In the data rows, 50 means zero.
Here are some numbered points:
53 & 53 & 61 & 63 & 71 & 30 & 16 & 65 \\ 0
23 & 69 & 42 & 51 & 93 & 48 & 12 & 31 \\ 1
54 & 48 & 66 & 47 & 60 & 20 & 16 & 94 \\ 2
28 & 60 & 25 & 14 & 18 & 47 & 73 & 52 \\ 3
55 & 49 & 53 & 47 & 42 & 29 & 39 & 74 \\ 4
25 & 37 & 29 & 16 & 23 & 46 & 71 & 50 \\ 5
68 & 28 & 29 & 76 & 72 & 74 & 52 & 49 \\ 6
71 & 34 & 35 & 84 & 77 & 73 & 46 & 43 \\ 7
31 & 51 & 53 & 25 & 37 & 63 & 72 & 36 \\ 8
60 & 47 & 71 & 52 & 36 & 25 & 40 & 79 \\ 9
38 & 75 & 66 & 35 & 37 & 47 & 58 & 33 \\ 10
34 & 68 & 50 & 26 & 26 & 47 & 68 & 45 \\ 11
70 & 31 & 29 & 79 & 68 & 73 & 55 & 48 \\ 12
63 & 50 & 79 & 52 & 48 & 37 & 41 & 70 \\ 13
32 & 67 & 56 & 39 & 53 & 43 & 43 & 40 \\ 14
24 & 71 & 42 & 52 & 86 & 49 & 19 & 29 \\ 15
New points follow, each followed by the numbers of its three nearest points above, looking only along the 2 directions in which the numbered points spread most, nearest first.
30 & 53 & 56 & 31 & 45 & 54 & 58 & 36 \\ --> 10 8 14
29 & 70 & 52 & 41 & 58 & 48 & 42 & 28 \\ --> 14 10 15
41 & 73 & 75 & 37 & 33 & 49 & 63 & 32 \\ --> 10 11 14
64 & 50 & 76 & 52 & 33 & 32 & 48 & 66 \\ --> 4 9 13
57 & 49 & 64 & 53 & 54 & 26 & 27 & 75 \\ --> 13 9 2
30 & 67 & 46 & 40 & 62 & 47 & 37 & 38 \\ --> 14 10 15
71 & 25 & 18 & 60 & 34 & 73 & 84 & 59 \\ --> 8 15 12
59 & 50 & 63 & 49 & 35 & 30 & 45 & 73 \\ --> 4 9 13
36 & 72 & 59 & 35 & 40 & 51 & 59 & 35 \\ --> 10 11 14
34 & 56 & 58 & 33 & 39 & 45 & 57 & 29 \\ --> 10 11 8
60 & 30 & 73 & 54 & 50 & 24 & 28 & 72 \\ --> 13 2 9
33 & 59 & 57 & 29 & 33 & 41 & 57 & 39 \\ --> 10 11 14
31 & 75 & 58 & 43 & 59 & 53 & 44 & 30 \\ --> 14 10 15
36 & 74 & 65 & 45 & 54 & 53 & 48 & 25 \\ --> 14 10 8
